Named moves (each a turn or a mirror), then the moves between two rows, first move first; the first pair answered:
Y (before -> after):
[ 12   3 -16  -5  -1   4   4  -2  -6] -> [ 17   5 -12  -4   3   3   1   1  -6]
[ -4  24  29  -6 -13   3   3   6  32] -> [-16  21  17   0 -22  -6   6   1  34]
[  1   5  24  23   4  -4 -26 -12   3] -> [-13   3  15  26  -2 -10 -24 -18   2]
K (before -> after):
[ -8  21  -9 -10  -6  -5  10   2  11] -> [ -7  19  -8 -10  -6  -7   8   2  12]
[ 27   8   9  -5   9 -28 -32 -21 -18] -> [ 19   2 -23  -8  17  15  -3  14 -38]
[  8 -18  60  18  23   0 -29 -22   4] -> [ -3 -26  21  18  34  49   9  17 -20]
[  7 -22  33  29   7  27 -17   7  11] -> [  7 -24  32  28   6  34 -13  12  11]
Z (before -> after):
[-19  -7 -21  -7  -6  26  29  21 -28] -> [ 16 -14  11   4  -1 -21 -22 -13 -47]
[ -6   4 -18  -1  -5   8  -1 -14  18] -> [  7   9   0 -18 -12  12   5 -17  -4]
[  9   2  -4  -3   2 -14 -16   7  16] -> [  6   3  -6 -10  -5   3   4  20  12]
S (before -> after):
[  2  -4 -21  18  -3 -15  -5  -6  13] -> [  4  -6 -12  16   4  -6  -7   2  25]
[ 32 -14 -42  -3  20   5  -2  11 -55] -> [ 38  -7 -51 -10  32  -1 -11  19 -29]
[ -2   4  11  -8 -20 -10   6 -15 -11] -> [ -5   8  -3 -15 -15 -16  -1 -12   2]
[-21  -4 -14   6 -12   4  17   2  -6] -> [-17  -1 -26   3  -9  -2  10   3   0]
E (before -> after):
[ 21  25   5   0   4   5  -6  -2 -16] -> [ 22  29   8  -5   1   5   0  -3 -15]
[ -9  -2 -17  -3  -7 -24   6 -19   5] -> [ -4 -12 -22   6   3 -20   0 -10  -8]
[ -5  14  -1 -13 -36 -26  16 -22 -15] -> [ -5  -5 -10  11 -28 -30   7 -29 -28]
Pairs:
Each pair is 2 to 3 moves apart.
[-12  11  -4 -28 -16 -18  16 -15   5] -> [  5   8   0 -20  -5 -29  -4 -23 -12] : K, Z
[ 14  -1   8 -15  21  34   7  35 -19] -> [ 13  10 -26 -18  -5 -39  -7 -19 -23] : Y, Z, S
[-4  8 -4 -3 13  8 -9 11 44] -> [  2  12   7 -18 -28 -14  10 -23  -7] : Z, Y, Z
[ -4   2  -6  10  10  -5 -11  -5  27] -> [-18  -4   1   7 -13  12  17  -3   6] : S, Z, Y
[ -9 -19 -42  19   1 -13   3  -7 -13] -> [  6 -13 -22   8   0 -22 -12 -19 -33] : Z, Z
[  0  14   3 -36 -21   8  23   2 -11] -> [-20  10 -10 -17  -4  12  13  17  36] : Z, S, Z
